(in the rows, 128 means zero)
Each row of Y is roughly a mix of the hidden directions of one of several groups.
Y (165 x 10):
[[164  80 171 145 122  98 142 166 115 117]
 [ 83 116 119 122 147 152 130 102 180 172]
 [121  91 126 140 145 107 125 133  60 168]
 [141 101  82 132 106 127 123  92 138 188]
 [122 144 136 124 100 155 137  64 168 159]
 [ 78 164 125 117 123 141  86 115  90 160]
 [106 136 131 174 117 132 111 121  82 186]
 [136  93 173 118 114 116 108 129  90 183]
 [151 175 112 146 148 142 169 138 152  81]
 [170 135 103 180 165 139 129 161 150 108]
 [128 102 133 139 174 112 115 177  80 105]
 [140  68 155 132 134  89 134 167 101 145]
 [158  78 142 117 140 126 161 120 176  92]
 [102 175 111 126 106 156  93 113  78 145]
 [139  96  86 132 108 129 121  89 144 187]
 [172 155 126 128 128 130 150 136 178  74]
 [ 83 175 109 121 118 139  93 111  84 146]
 [119 145 171 128 152 131 137 160 117  60]
 [165 113 128 135 141 122 130 135 209 139]
 [111 177  93 136 135 157 129 114 162  79]
 [109 120 123 154 119 124 112 124  79 197]
 [128 163 147 111  78 138 141  79 154 158]
 [138  82 178 134 111 108 112 140  97 171]
 [115 137  71 132 151 167 152 120 162  93]
 [133 108  80 135  98 125 121  86 136 182]
 [152 176 100 189 124 138 107 130 154 132]
 [115 182  85 120 111 154 121  84 151 140]
 [119 114 116 139 186 113 117 178 106  93]
 [182 108 120 135 115 109 130 143  62 132]
 [103 142 130 173 122 127 108 130  81 184]
 [150 126 132  90 140 124 141 134 169  60]
 [153 133 115 102 128 130 147 131 165  55]
 [156 103 166 128  92 114 123 116 110 189]
 [112  94 109 143 138 113 125 122  70 182]
 [126 151 139 121  88 142 138  68 168 156]
 [106 115  89 142 124  88 141  77  87 136]
 [167 148 112 158 134 157 127 143 188 101]
 [172  89 159 145 111  85 144 164 117 128]
 [148 112 129  81 139 123 142 135 169  67]
 [ 95 168 112 113 118 134  93 120  84 173]
 [148 129 101 102 147 163 148 127 192 101]
 [ 93 191 100 128 137 158 105  97 138 134]
 [116 144 177 122 156 131 129 159 121  65]
 [ 89 118  93 158 126 124 114 108  74 165]
 [141 103  84 131 104 126 122  93 138 191]
 [140 100  77 125 112 127 121  91 145 183]
 [171 109 111 153 101 108 140 129  68 103]
 [ 75 130 160 106 156 146 107 116 178 119]
 [153  95 175 121 122  92 118 157  85 152]
 [118 127 129 127 178 110 119 185  88 101]
 [122 121 139 163 125 126 110 128  82 197]
 [ 77 112 126  93 128 129 128 109  70 156]
 [138  96  92 131 112 131 123  96 137 197]
 [178  77 132 141 104  96 142 152 116 157]
 [131 112 138 137 170 112 116 177  85  87]
 [138 113  85 129  99 128 116  86 147 186]
 [147 119 129  98 139 121 143 139 169  57]
 [155 108 104 133 153 149 150 129 198 107]
 [140  99 161 130 114  88 109 146  91 180]
 [128 121 120 132 165 103 119 184  92  83]
 [139 114 107 120 162  98 133 186  92  95]
 [183 101 116 135 115 117 125 125  64 142]
 [ 67 124 126 117 139 136 119 105 191 127]
 [150 121 129  82 137 127 144 131 176  70]
 [ 78 134 123  97 105 126 126  94  71 140]
 [136 102 127 139 173 111 114 185 110  87]
 [128 134 127 128 126 104 158 123  69  68]
 [136 128 121  81 133 133 141 119 168  61]
 [151 151 108 161 173 165 121 176 145 127]
 [104 170 118 114 116 151 101  98  91 176]
 [ 66 142 144 120 140 152 115  95 175 134]
 [112 132 133 167 117 139 109 120  82 191]
 [ 82 124 139 106 147 146 102  95 185 132]
 [146 170 158 109 113 135 129 148 159  67]
 [167 130 120 118 131 137 156 129 184  74]
 [118  79 148  63 106 112 125 108 112 140]
 [164 125 115 156 178 143 129 172 169 132]
 [142 164 130 114 112 131 133 131 185  70]
 [111 154 172 120 154 129 133 166 125  69]
 [163  92 143 163 143  96 161 159 157 106]
 [123  89 115 136 145 108 132 130  62 170]
 [141 167 105 193 149 145 122 142 162 134]
 [117 151 175 123 158 132 136 166 105  76]
 [151  77 166 134 134  93 135 172 101 124]
 [122 124 132 171 115 141 120 121  90 197]
 [136 132 138 126  89 158 141  62 157 152]
 [142 112  86 130  93 124 112  85 141 182]
 [116  86 102 143 144 122 127 127  73 178]
 [131 107  81 126 107 127 117  85 142 185]
 [143 107  81 130  94 117 114  91 136 181]
 [149 122 133  92 144 115 145 144 175  67]
 [176  91  94 160 138 118 129 120 176 118]
 [ 96 169 112 105 125 122  90 110  75 148]
 [127  78 116 133 159 122 132 133  80 179]
 [145 104  90 127 106 127 114  91 130 193]
 [156 109 151 146 100 111 120 128 107 199]
 [100 140 137 165 120 139 102 122  82 184]
 [108 157  83 132 148 147 144 124 165  74]
 [131 110 134 130 170 109 120 183  80 102]
 [ 80 174 101 114 146 163 109  97 143 113]
 [123 123 139 135 169 104 114 182  90  90]
 [156  77 173 137 127  95 143 165 112 117]
 [133  90 187 139 127  79 133 157 114 130]
 [ 98 146 110 130 147 139 120 136 153  52]
 [139  92 177  78 137 112 136 165 107 116]
 [177 140  96 151  91 107 143 135  85 104]
 [103 141 129 174 121 129 109 124  81 183]
 [108  81 145  58 130 135 126 126 116 153]
 [151 109 137  90 133 146 154 133 187  88]
 [138 172 106 186 125 155 122 125 171 117]
 [144 101  84 132 108 128 124  96 133 193]
 [ 96 179  92 113 142 166 112  94 129 145]
 [ 92 170  88 116 136 171 113  92 145 129]
 [146 126 117  92 134 119 148 133 172  62]
 [125 109 159  69  84  97 126 100 116 126]
 [151 104 117 111 182 152 150 166 166 114]
 [ 88 181  99 122 128 147 110  87 141 156]
 [134 171  95 195 126 125 113 113 145 144]
 [144 144 120  85 138 119 143 128 171  66]
 [113 167 166 124 148 131 137 162 123  67]
 [133 111  75 138  97 122 129  94 142 183]
 [ 72 135 149 132 137 151 129 113 191 138]
 [ 88 168 127 139 112 127 121 114  59 131]
 [167 134 111 146 100 103 140 141  67  98]
 [130 106  77 129 105 126 124  89 140 185]
 [101 179  88 116 146 175 112 102 131 122]
 [ 99  97  86 147 150 119 124 117  98 184]
 [130 167 142 109  79 142 147  73 147 138]
 [170  97 173 128 123 102 130 160  88 149]
 [105 138 130 164 123 121 107 124  78 188]
 [153  89 175 133 124  96 138 166 119  89]
 [ 95 157  89 122 133 153 128 102 168  81]
 [163  80 145 148 138 112 154 163 161  96]
 [119  97 170  80 115  92 144 128  88 115]
 [142 160 128 110 129 142 138 135 191  76]
 [ 98 154 108 117 144 149 131 117 160  60]
 [123 130 144 183 123 131 113 136  84 183]
 [137 157 146 128 112 141 114 143 189  75]
 [111 108 120 136 145 117 129 132  52 168]
 [138 114 137 123 175 103 125 185 100  92]
 [157 155 133 167 147 125 158 147 170  82]
 [128 116 112 140 152  95 120 176  82  84]
 [133  97 168 140 141 122 122 147  87 189]
 [194 114 142 141 108 110 124 149  92  94]
 [ 90 176 119 114 118 147  86 112  83 138]
 [148  99 116 122 169 106 133 186 106  94]
 [105 105 109 136 150 123 124 141  71 185]
 [107 177 158 112  74 136 118 111 100 106]
 [109  97  99 142 144 126 127 124  67 175]
 [122 127 161  69 121 143  96 160  97 155]
 [106  84 185 105 121 116  99 125  99 150]
 [152 117 127  77 133 136 142 128 169  70]
 [158  65 136 145 119  89 150 160 125 143]
 [123 151 174 130 152 134 139 164 110  68]
 [138 154  96 189 127 165 128 124 145  92]
 [ 82 165 123 107 129 133  82 117  82 112]
 [168  75 150 137 142 113 154 157 164 108]
 [102 134 131 164 123 123 109 132  86 194]
 [ 82 110 115 100 174 147 131 118 169 159]
 [ 83 139 134  91 121 119 122 116  66 157]
 [ 93 165  90 123 147 178 112  98 133 147]
 [122 163  98 199 159 137 130 140 111 127]
 [115 172  96 189 121 115 130  94 144 140]
 [131 101 116 138 166 110 117 185  87  99]
 [139 159 150 123 122 141 125 123 189  73]]
Here is one row from each group, named. Which group is each of the other rows in?
[102 180 101 112 133 174  99  94 128 133]
<90>
[145 143 121  88 136 126 147 125 176  68]
<34>
[126 107 115 142 162 114 117 175  75  92]
<102>
[ 67 130 126 112 137 140 111  97 181 148]
<38>
[147 128 122 123 174 161 133 168 185 138]
<31>

[131 106  82 130 102 123 118  89 135 188]
<38>
[118  94 171  70 114 116 157 125 129  99]
<31>
[ 72 134 136 107 142 137 111 112 191 142]
<38>
[130  71 146  70 121 120 113 128 137 162]
<31>
[156 125 118 118 143 124 141 126 212 137]
<31>
[ 83 162 113 102 115 150  85 121  84 125]
<34>
